The rows of T fall into 3 groups, and each row is roughly a mix of its group's hidden directions.
T (101 x 13):
[[  3 -36 -24   9  -4  28  12  13 -46   7  33 -29 -39]
 [ 20 -23  15   9  27   9  14 -44 -11  51  16 -40  -8]
 [ -8  34 -30  17 -23  -3  18   4 -28 -38 -11 -53 -17]
 [ 28  36  13  38   2  -9  48 -17  -6  33 -17 -24 -19]
 [-10 -19 -55  -9  -7 -21   5  25  20   0  41  44  -7]
 [-42 -23   9  25 -16  -1 -12  49 -37 -26  -8   9 -26]
 [-30  19  20 -56 -30 -10  -2  12  28 -29  19   2 -27]
 [ 45  29   1  32  17   9  39 -50 -13   4 -14  -7   6]
 [ -5  35 -48  -8 -25 -21   2  30  23 -32   7  31  24]
 [ 35  -8   2  21  19  -2  -5 -13  29  21 -36  49  38]
 [-40 -11 -16  -9 -13 -20  15 -22 -30  25  -4  26  57]
 [ 30   9 -36 -57  12 -11  -9  -1  -5  21  14 -22 -41]
 [ 29 -18  52 -13  21  27  -1 -37   3  43  -5 -14   5]
 [ 40 -50 -36   6  19   3  24  39 -18  -9  -6 -18   5]
 [-48 -13 -27  -6  20 -24 -20   6 -10 -39  19  -1 -45]
 [ 14 -45 -16  15 -11  33  -5  44 -24  -2   1  46 -10]
 [ 45  27   8  29 -11  10 -12  21  13  -6  22 -55 -22]
 [ 18   3  56  11 -34  23  19  13 -11  40 -15 -14  28]
 [ 35   8 -31   4 -24  23  -3 -35  12 -53 -22 -25   4]
 [ 40   6  16  47  -7 -15  19 -43  -1  22 -22 -29 -20]
 [ 23  15  28 -26 -51  29  10  26  20 -20 -29  26   3]
 [ -2   7 -51  18 -16   9  -9  45 -23 -46  -8  25   4]
 [-14 -25  26 -16 -37  26   0  40 -13 -29  -9  17 -45]
 [-67   9   9 -34 -19  -2  13  11  22 -15  32  -4  21]
 [ 31  13  23  14 -37  24   9  30   4   6 -37  29  40]
 [-17  -6  15   2 -60 -24  11   9  36 -37  31  -1 -16]
 [-35  -2  -3  -4 -37   2 -13  49  18 -39  33  19  16]
 [ 35  17  -4  -4  34 -15  49 -22  -7  29 -14 -37 -22]
 [ 53  46  -4 -18   1 -23 -19 -24  -5 -26 -28   6  21]
 [ 29  15  45  -2  36  11  12  42  -4   4  -3   3  47]
 [ 47 -19 -11  41  36  18 -19   8 -27  -4 -31  18  17]
 [ 18   8  11 -38 -19 -25  43 -16  19   1   5  12 -56]
 [ -2  17  -8 -31  52  23   7 -44 -25  31 -18   2  17]
 [-14 -12  32  25  -6  -4 -26  13 -10  54 -43  17 -26]
 [-32 -30   0 -11 -19 -28 -41  28  15  20  10 -46 -15]
 [ 30 -10 -34   9 -24  36  11  41 -30  18  28  10  25]
 [  3 -38  14 -12 -15   2  -6 -36  17 -55   1  45   7]
 [ 49  27  41  12  24   2  -6  44   8  15  14 -24  -7]
 [-41  23  32 -27 -27   2 -12  40 -21  -7  35 -21  11]
 [-46  44   7  -7 -15 -36 -18 -22 -16   9   7  23  35]
 [-56 -18   5  10   9 -18  -4  34  -4  32  34   6 -36]
 [ 26 -18 -35  22   8 -18  -3  50 -12 -10  22 -39 -30]
 [ 70  29 -27  23  -9  18 -12  -7 -21  -2  -1  21 -18]
 [-66 -24  -5  -7  17  10  11  18  -6 -32  -1  29  30]
 [ 10  -2  -7  33  32 -13   7 -51  -4  -9 -42 -33 -25]
 [ 15  37   9  10  12  18  13 -66 -18  35 -19   1   2]
 [ 36  22 -36   1   4  37 -25 -10 -20 -33  17  32  27]
 [-28  22 -29  -7 -22   1 -16  50 -20 -52   9  10   0]
 [ -8  10  14   2 -51 -32  34  16  32 -14  26 -18 -32]
 [ 50  17 -22  41  29   7  35   8 -14 -19   1 -22  23]
 [ 42  20  -5  51  18   3  43 -18  -8 -15  -4 -24  22]
 [ -2  18 -65   8 -24 -24  27   0  10 -35   1 -10 -27]
 [ 10  36 -42 -25   5   7 -22  22   4 -20  26  23  47]
 [-36  -1   3  51  40 -29 -24  -2 -32  -1 -17 -16  16]
 [ 28 -14 -10 -11 -21  -1  14  14  44  23   4  62  19]
 [-20  19 -22  10 -51  -5  -1 -56 -12  12   3 -12  34]
 [-32 -27  17  18   8  11  -8  52  -1 -22 -14  44  27]
 [ 19 -20  -5  21 -38 -28   3  46  24 -37  22 -12 -21]
 [ 18  -1 -45  -6 -17  10  -3 -34   1 -61 -28  -7  12]
 [-31  52  21 -12 -38 -10  -2  29  -9 -31  -4 -28  16]
 [ 40   3   3 -12   1  16 -15 -28 -17  11 -27  59 -33]
 [ 34 -50  -6   9   9   5  29  25 -13  52   8 -15 -10]
 [ 72  -1 -25   2   8 -24   7  19 -26   6  -9 -22  24]
 [ 20 -29 -46  -4 -16  32   2  41 -18  -5  29  34  -6]
 [ 67   2 -23  25   9  -1  -6 -42 -11  -4  -3 -30  -5]
 [-10   1 -31 -36  -7   4 -17 -24  12 -40  46 -27  29]
 [ 21  19  36  -7   2  -9  -2 -24  47   5 -45  30  28]
 [ -7 -25  32 -14  47  13 -19 -41 -16  12   9 -33 -30]
 [ 14  32 -58  -5   1 -17  -1   8  24  -5  19  27  46]
 [-17 -11   7 -20 -26   3 -59 -54   1  25  -3  -1 -13]
 [ 40  22  -7  26 -11  19 -12  37 -21   9 -15  52 -22]
 [-11 -24 -49  13   6 -29 -10  39 -14 -20  20 -18 -40]
 [ 60  29 -28   6 -22  -6 -12 -10  -8  18  11 -23 -41]
 [-62  23  15  -3 -17 -20 -23 -23   8  22  18  20 -32]
 [ 56  -8   5 -23  36  11  11  12   1 -33 -38  17  22]
 [ 10  18  34  28  -8   1   6  27  -6  53  35 -34  17]
 [ 17  -3 -18  29  -5  25  -5  29  15 -46  16 -50 -24]
 [ 10   4 -21 -61  18  14  17 -13   1 -37  18  41   2]
 [-21 -13  -1 -34  22 -17  56  31  20 -36  18  -4   8]
 [ -8 -11 -50  14 -18  13   5  -4  -8 -61  -5 -24  29]
 [ 21  -5   2  -9 -10  -4  -1  15  42  17  -7  67  35]
 [ -7 -13  33 -40 -20  23 -20  31  16 -28  -7  46 -18]
 [ -3 -10  25  -8 -15  42   2 -45  38  11 -13   9 -45]
 [-84  11  16   5 -13  -3 -10  -7   5   9  24  17  -3]
 [ 30 -35  14   4   0  51 -12  13 -20 -19 -36  28 -24]
 [ -6 -28  28  -9  38 -20  -2 -40  23  51  22   0  -4]
 [-19  -4  -3 -24 -25  -1 -12  53  10   1  34  49  21]
 [ 32   0  46 -20  43  -8   1  29   6  35  -8  27 -20]
 [ -5  18  16   4 -15   0  62  18  17 -41  13  39   3]
 [-48  -8   8 -48  17  11 -13  35  -6  19 -10  41  -2]
 [  0 -44 -24  -3  25 -31   5  42 -17  26  11   8 -41]
 [ 34 -35 -25  26  -8  27  29  23 -11  -3   7 -45  26]
 [ 24 -28 -25   8  25  12  18  48 -13 -43  -5 -17  29]
 [  6  23  17  23  -7 -10  36 -63   8  14  -2 -40   1]
 [-15 -41  13   4 -10  25  15 -14  18  50  10   1 -50]
 [-27  -4 -25  -4  47  -6 -30 -20 -24 -38   9 -24 -33]
 [-22   9 -12 -51 -41 -11  -2   0  26 -27  45  -2 -16]
 [-24 -25 -27 -38  46   8 -14  36  -7 -16  11 -11  34]
 [ 67  30  28 -23  16  -5 -12 -17  14   5 -28  13 -15]
 [ 62 -18 -42   1  -1   2   0  -1   2 -32 -17 -25 -28]
 [-21  -9 -26  14 -24 -37 -11  -3 -13  45  29 -13 -45]]

One row of each group comes first, with its name. Which group is each row after those in?
[ 41 -22 -14 -22 -12 -26 -28  10   3  19  -6 -11 -60]
(117)
[-26 -41   5  -6  -5 -11  -5  36   3  33  46  40  -2]
(17)
[  5   6  35   7  16 -10  16  35 -21  52  18  -1  45]
(102)

[ 24 -35 -39  -7  47   8  -3 -41   4  11  20   3 -29]
(17)
[-30 -29   5 -37  11 -20 -14   8  28  15  47  36 -16]
(17)
[-46   5  13   7 -42 -13   5  56 -24  -3  24  -7   2]
(17)
[-29   0  18   4  24  -5 -17   7 -34  37  47 -32  30]
(17)
[ 75 -25 -10   3  13  13  24  19  -9   6 -15 -22  18]
(102)
[  4 -23  27 -12  50 -12  12  57  -9  25   3  25  -2]
(102)
[ -9  -1  11  34   6 -21  -1  33  -4  52 -19 -50 -15]
(117)
